128 stands for zero in the data rows.
Here is a table of points, one per row:
[187 151 101 142  99 194 127 123 103  69 179 105 145 107 183 151 160 198
 145 189 129 180 102 107 161 189 158 176 129 162 169 142 132 163  61  54
 134 143 156 171 130 107 102 133  77 194 144 154 158 184 127 125 156  98
  83 130]
[134 113 131 126 162  85 112 190  93 128 109 103 177 169 118 117 125 156
 156  71 165 124 164  68 100 151 109 187 102 151  71 153 172 120 147 143
  86  72 114 124  66  72  93 113 162 112 157 150  95 160 106 187 151 168
 107 159]
[134 106  97 124 141  77 137 106 104 167  90 120  95 139 102 141  81 145
  79  81 151 154 168  83 169 126 130  86 109 142 130 201 170 154  58  79
 143 168 214  76 178 156 111 168 105 106  86 101 153  74 128 221 103 139
 122  98]
[170 144 120 111 122  79 144 138 119 167 133 121 147 123 116  84 155 124
 111 133 138 135 111 149 117 137 172 157 110  65 110 115 141 105  94  96
 138 147 133 150 115 154 150 141 147 144 110 140 105  86 153  92 134 118
 153 112]
[ 94 167  88 126 136 146  79 147 123 166 118 101 120 131 113 104  92  90
 137 128 135 123  72 106 162 153 180 173 135 134 164 173 109 123 100 127
 143 145  68 100 196 146 151 103 172  94 155 141 125 147 140 118 159 108
 137 101]
[115 119 133 110 129 115  95 137 154 129 125 120 127 158 158 114 127 145
 124 131 103 132  97 134  88 144 155 100 144 118 111  89  87 163  96 160
 137 143 139 152 103 158 147 132 100 110 134 153 139 110 135 176 127 112
 141 150]
[147  83 136 171 106  73 152 122 134 105 150 159 134 131 164 205 108  88
 115  83  92 101 142  81 106 143 129 100 111 119 152 125 167  97 107 110
  93 157 103 126 135 125 160 137 126  79  96 162 110 178 111  55 100  79
 200 125]
[ 76  78  19 178 168 132 229  78  21 128 152 156 141  81  39 152 145 120
  79 161 131 104 112 158 139  48  87 138 248  26 145 203  39 134 124 135
  58 140 147 121  88  85 186  20 108 125  84 127 158 148 107 175 114 165
 117 225]
[102 120 175 122 164 118 178  79 125 142 121 104 129 212 128 106 133  93
 129  98 125 138  83 227 131 131 182 118  86 138 126  93 119 151 152 139
 106 140 109 109 150 152  98 156  94 176 111 136  93 202 139 132 113 134
  70  85]
[ 78 138 139 134 133 158 134 154 164 172 142 159  90 144 141 160 158 188
 127 118 130 131 158 128 125  98 138 133 119 141 106  89 167 101 128  64
  92 164 134 120 128 155 176 131 107  73 137 110 115 157 122  92 114 138
 155 140]
[116 120 127  92 102 162 141 131 116 141 134  71 100 117 132 153 139 130
 119 147 115  97 111 128 174 146 163 160 140 121 136 138 137  81 154 186
 137 105 116 116 125 134 152 184 142 125 138 143 134 113  96 137 117  95
 105  99]
[119 158 180 110 138 138 186 119 144 140 110 102 137 114 123 120  91 118
 126 125 112 128  74 170  52 146 115 146 129 111 134  97 135 121 100 119
 146 141 123 101 129 161 114 145 103 145 148  89 106 162 123 127  93 145
  83 109]
[168  91 160  71 141 116 158 161 143 116 145 156 105 161 132 135 151 150
 104 108 160 158 166 126 102  93 121 128 200 150 143 182  81 112 113 143
 164 139 111 146 161 113 107 135 137 112 101  88 127 118 130 103 113 138
 112  73]
[144  64 152 176 171 155 127 153 109 120 104 108 169 165  90 107  74 165
 143 103 165 131 193  83  67 165  85 166 132 165  60 177 185 101 169 180
  83 131  89 189  63 167  48  96 227 105 130 192  81 135 120 158 170 181
  89 168]
[170 131  67 129 152  78  78  64 119  91 136 195 154 110 109 130 141 179
 150 118 109  58 115 156 180  96 112 158  95 205 112 104 103  46 107 177
 184 117 112  95 141 163 113  98 128 131 161  87 124 116 105 113  81 154
 138 106]
[155 109 151 132 123 134 122 147 119 168 101 115 126 152 127 134 167  89
 168 123 129 108 167 149  88 152 125 188 101 151 116 125 150 146  79 100
 127  95 132  73  95  92 103  86  98  89 152 138 109  81 119 134 118 118
 111 157]
[153  90 119  95 119 140 123 148 143 149  70 145 175 160 127 103 109 105
 188  92 182  99 144  63 118 122 128 194  78 167  96 152 157 152 132 107
  90  76 126 211  96  76 115  87 138 126 155 149 112 138  53 167 133 129
  95 160]
[104 126 167 216 120 110 188 157 178 144 159 211 124  60 107 164 114  67
  81 105  88 145 168  95 133 147 187 148 119 149 106  86 119 172 168 194
 186 111 145 165 156  77 151 165 130 135 142 115  88 145 148 114 107 111
 142 150]
[140 136 148 142 102 146 131 139 147 106 138 122 112  72 163 128 146 114
 128 109  75  57  94 118 148 125 177 136 152 109 108 110 126 166 146 110
 124 151 113 143 148  90  95 158 145  94 101 106 101 101 151 139 132 205
 141 133]
[ 62 117 145 168  69  97 135 151  97 119 135 106  71 139 144 177  97 170
 119  83 144  95 188 118  99  75 158 122  70 130 131 128 150  98 120  92
 138 187 132 153 126 147 151  78  86 126 143 145 108 177  99  57 106  92
 173 130]
[160 116 197 108 182 106 122 137 120 101 124 141 129 137 101 141 130 187
 131 103 134  92 142 122 175  93 110 126 189 123 132  83 106 121 100 130
 148 141 108 150 153 126 113 100 124 151 100  92 132 115 135 145 124  90
 123 113]
[ 72 149  82 137 133 158  81 144 203 185 103  98 117 106 116  94 105 109
 156 114 161 142  74 100 210 195 101 148 164 113 124 161 116 159 103 135
 134 166  81  58 114 120 124  82 158 125 145 154 122 155 143 102 126  64
 169  79]
[129  94  89 125 134 167  71  86 147 128 148  95  77  98 121 110 105 103
 120 172 153 136 172 101  99 133 141 124 107 132 140  87 120 109  74 124
  99  91 101 128 105  93 111 162 112 181 133  60 152 146 185 115 124 156
 160 126]
[150 144 106 127  90  98 137 135 175 153 130  93 126 117 117 113 135 169
 120 152 132 136 115 124 108 121  80  98  79 134 135  86  91 125 131 135
 126 120 154 136 125 138 173 112 170 116  64 140 105 115 155 140 154 109
  88 122]
[142  91 109 110 130 141 156 155 105 171  88 118 148 156 115 119 107 128
 119 119 138 173 160 124 174 119 102  73 178 131 138 116 117  79 146  98
 157 151 147 147 159 115  91 159  66 108 109 156 120  96 136 149 103 164
 167 106]
[137 134 147 100 108 124 136 112 125 139 134 122 100 146 165 131  77  95
 131 183 110 148 119 141 193 136 158  92 116 111 128 126 135  84 135 165
 137 123 109 100  99 118 146 105 128 121 159 106 118 134 105 131 158 141
 112  94]
[135 115 111 103 149  80 105 152 115 139 102  96 169 134 133 140 105 102
 165 104 168 114 147 139 134 150 102 116 114 160 128  94 164 180  97 121
 108  91 152 147 114  77 112 108 148  90 176 122 118 118  91  84 138 147
  69 175]
[130 132 120 141  64 227 116  97  82   5  72 119 224 136 135 193 255 129
 120  65 101 242 128 108 147 128  93 163 115 116 160 108 167 168 115 133
 174 163 133  78  82 223 127 130 166 201 136 101 173 174 166 103 255 162
 138 136]
[123 165 186 102 119 147 159 127 142  89 163 127 114 165 101 109 109 102
 133 155 126  89 123 172 210 103  95 144 136 129 103 136 119 115  81 119
 136 108 149 153 123 144 148 161 131  99 179 113 115 112 120 140 156 109
 156 108]
[ 75 148  44 126 190 137 183 155  46 166 216 168 122  25  51  65 190  53
  47 151 105 128 125 157 128  25  83  95 169 112 216 203 162 180 118 219
  53 160 146 141  45 136 153  46  42 124  81 172 187 149  74 193 105 191
 126 180]
[ 81 117 127  93 114 135  61  89 124 169 142 123 171 109 142 149 109 130
 111 171 165 126 168 162 118 146 134 141  92 116 156 148 105 111 159 137
 112 111 100 159 107 113  77 168 113 137 127  54 173 130 183 136 123  84
 162 151]
[ 77  66 143  66 164 141  98  88 143 124 129 132 117 104  96 160  77 189
 109 158  70 173 100 168  81 113 101 138  65 124 160 158 133 149 207  70
  89  72  98 145 141 104  78 130 147 163 154 100 167  60 148  97 141  96
 200 141]
[143 127 126 175 105 126 117 170 151  99 130 163 102 155 126 148 134  83
  76 116  77  96  95 142 127 148 137 116 140  92 140 120 140 159 138 125
 165 119 126 180 127  78 113 167 167 120  96 124  99 152 126 112  89 133
 139 137]
[153 147  82 135 159 109 102 128 167 113 114 166 164 166 155 118 125 187
 167 152  64  66 171 149 141  76 107 145 159 134 148 122 148 138 120 209
 138 156 142  91 168 119 128 125 169 201 168  88 118 104 112 128  83 107
 131 109]
[125 113 173 164  98 149 146 136 121 162 176 222 118  91 131 167 106 128
  96 110 103  98 153 105 118 134 146 119 122 104 116  57 159 161 146 141
 164 111 142 146 162  84 139 119 161  80 133 170 140 191 158 127 103 124
 153  94]
[165 143 131  86  95 117 152 131 102  84 124 139  78  95 137 129  83  97
 158 170 145 132 128 190 151 102 149 132 126 143 123 131 134  92 152 156
 136 131 109  68 107 127 170 196 152  85 157 133 131 140 109 156 149  84
 123 109]
[113 112 115 123 140  95 159 152 182 120 119 126 125 123 146 107 111 127
 124  98 169 214 156 129 145  83 153 131 205  91 146 106 124  49 114  90
 156 108 134 133 164 128  51 126 104 102  88 167 136  90 122 146 100 145
 106 129]
[124 106 123 142 149 144 113 158 116 118 143 150 137 113 175 104 141 125
 106 135  95  68  93  83 116 104 124  97 148 127 103 118 113 148 144  49
 124 134 126 115 102 140 121 163 126 100 120 118 124 106 128  88 141  94
  81  90]
[163 141 113 148 153 104 126  74 141 118 154 106 127 167  95 112 177 119
 172 140  82 117 115 135 150  94 119 103 109 146 105 116 118  77 140 123
 170 172 137 134 140 120 121 133 188 100 192  99 180 116  93 140  78 103
 109 130]
[128 150 114 133 110 131 130 111 117  96 122 122  97 159 147  80 121 127
 150 114 152 131  93  93  95 156  86 130 105 119 121 110 114 114 168 184
 118 142 167 149 151 108 161 146  74 111  81 111 140  81 158  88 139 107
 100 148]
[177 136 115 173 108 250 144 197  85  77 128 101 169 117 215 199 182 138
 141 106 177 226  66 155 155 121 115 125 100 157 137 140 156 177 130 135
 131  81 147 120 145 230 149  90 154 205 154  87 178 151 162 128 171 129
 151 134]
[ 94 186  73  87 123 135 115 112 125 163 114  96  78 108 152 111 117  75
 155 153  94 159 145 128 147 172 135 107 153 124  80 146 131 132 116 137
 140 118 108 115 168 128 111  90 164 141 131 141 110 159 124 117 139  82
 143 107]
[131 141 126 128 138 176 131 131 135 122 116 133 140 122 110 106 151 147
 150 119 131 113 143 130  77 164 194  34 133  99 137 136 139 134 108 110
 138 125 100 121 124 137 140 141 101 113 151 108  95  87 112 139 121 113
 112 131]
[ 93 127 175 110 148  54 118  29 122 135 138 142 126 106 175 132 118 164
 105 133 129 160 132 157 111 121  60 134 107 133 180 148 124 163 203  38
 109  89  39 153 126  96 132 170 144 171 186 135 141  55 145 165 148 120
 185 155]
[143 213 138 119 110 100  95 129 194  89 141 137 116 170 103 142 113  78
 133 156 178  71 107  87  70 197 132  95 154 176 137 116  94  98 213 102
 105 120 213  87 120 154 161  98 108 195  83 183 180  98 157 127 144 196
 130 154]
[128 154 158 142 152 100  95 124  97 144  78 145  95  89 139 117 177 141
 163 146 129 132 131 148 103 144 125 127 116  74 129 142  99  97  99 136
 118 140 158 194 136 144 161 157 132 136 103 145 106 107 131 118 151 147
 129  68]
[139 101 171 109 144 161 122 115 156 139 117  94 143 114 145  75 127 115
 120 124 115 118 113 175 101 133 135 112 118 109 104 151 112 145 159 126
 158 135 147  91 149 163 141 162  83 141 126 148  98 183 118 125 109 130
 112 147]
[140 172 160 153  81  95 101  98 143  98 126  94 139 174 100 101 130 122
 133 200 169 139 105  87  93 144 128 121 147 166 114  95 114 160 190 153
 116 110 159  97 135 132 157 108  76 114  61 143 132 107 125 118 126 156
 149 126]
[135 168 159 130  85 110 103 155 133 159 132 126 126 131 111 120 132 171
 131 149 121 136 127 115 136 130 116  74  97 123 107 132  72 145 113 159
 105 112 122  96 152 146 141 151 129 140  99 174 144 110 142  95 127 162
  72 165]
These points spread out most along one direction. Take the direction at right angles to it along which they spread out most. Go by this last direction. Where along it does each point below lie, from 0 to 99? 50 is the average, and the first point above lies past it. One standard deviation of the points above along it is 16.
[142  91 109 110 130 141 156 155 105 171  88 118 148 156 115 119 107 128
 119 119 138 173 160 124 174 119 102  73 178 131 138 116 117  79 146  98
 157 151 147 147 159 115  91 159  66 108 109 156 120  96 136 149 103 164
 167 106] 41
[125 113 173 164  98 149 146 136 121 162 176 222 118  91 131 167 106 128
  96 110 103  98 153 105 118 134 146 119 122 104 116  57 159 161 146 141
 164 111 142 146 162  84 139 119 161  80 133 170 140 191 158 127 103 124
 153  94] 36
[147  83 136 171 106  73 152 122 134 105 150 159 134 131 164 205 108  88
 115  83  92 101 142  81 106 143 129 100 111 119 152 125 167  97 107 110
  93 157 103 126 135 125 160 137 126  79  96 162 110 178 111  55 100  79
 200 125] 37
[168  91 160  71 141 116 158 161 143 116 145 156 105 161 132 135 151 150
 104 108 160 158 166 126 102  93 121 128 200 150 143 182  81 112 113 143
 164 139 111 146 161 113 107 135 137 112 101  88 127 118 130 103 113 138
 112  73] 43
[129  94  89 125 134 167  71  86 147 128 148  95  77  98 121 110 105 103
 120 172 153 136 172 101  99 133 141 124 107 132 140  87 120 109  74 124
  99  91 101 128 105  93 111 162 112 181 133  60 152 146 185 115 124 156
 160 126] 51
[187 151 101 142  99 194 127 123 103  69 179 105 145 107 183 151 160 198
 145 189 129 180 102 107 161 189 158 176 129 162 169 142 132 163  61  54
 134 143 156 171 130 107 102 133  77 194 144 154 158 184 127 125 156  98
  83 130] 84
[104 126 167 216 120 110 188 157 178 144 159 211 124  60 107 164 114  67
  81 105  88 145 168  95 133 147 187 148 119 149 106  86 119 172 168 194
 186 111 145 165 156  77 151 165 130 135 142 115  88 145 148 114 107 111
 142 150] 35
[140 172 160 153  81  95 101  98 143  98 126  94 139 174 100 101 130 122
 133 200 169 139 105  87  93 144 128 121 147 166 114  95 114 160 190 153
 116 110 159  97 135 132 157 108  76 114  61 143 132 107 125 118 126 156
 149 126] 48
[165 143 131  86  95 117 152 131 102  84 124 139  78  95 137 129  83  97
 158 170 145 132 128 190 151 102 149 132 126 143 123 131 134  92 152 156
 136 131 109  68 107 127 170 196 152  85 157 133 131 140 109 156 149  84
 123 109] 45
[134 106  97 124 141  77 137 106 104 167  90 120  95 139 102 141  81 145
  79  81 151 154 168  83 169 126 130  86 109 142 130 201 170 154  58  79
 143 168 214  76 178 156 111 168 105 106  86 101 153  74 128 221 103 139
 122  98] 42
[150 144 106 127  90  98 137 135 175 153 130  93 126 117 117 113 135 169
 120 152 132 136 115 124 108 121  80  98  79 134 135  86  91 125 131 135
 126 120 154 136 125 138 173 112 170 116  64 140 105 115 155 140 154 109
  88 122] 48
[140 136 148 142 102 146 131 139 147 106 138 122 112  72 163 128 146 114
 128 109  75  57  94 118 148 125 177 136 152 109 108 110 126 166 146 110
 124 151 113 143 148  90  95 158 145  94 101 106 101 101 151 139 132 205
 141 133] 43
[137 134 147 100 108 124 136 112 125 139 134 122 100 146 165 131  77  95
 131 183 110 148 119 141 193 136 158  92 116 111 128 126 135  84 135 165
 137 123 109 100  99 118 146 105 128 121 159 106 118 134 105 131 158 141
 112  94] 46
[134 113 131 126 162  85 112 190  93 128 109 103 177 169 118 117 125 156
 156  71 165 124 164  68 100 151 109 187 102 151  71 153 172 120 147 143
  86  72 114 124  66  72  93 113 162 112 157 150  95 160 106 187 151 168
 107 159] 48
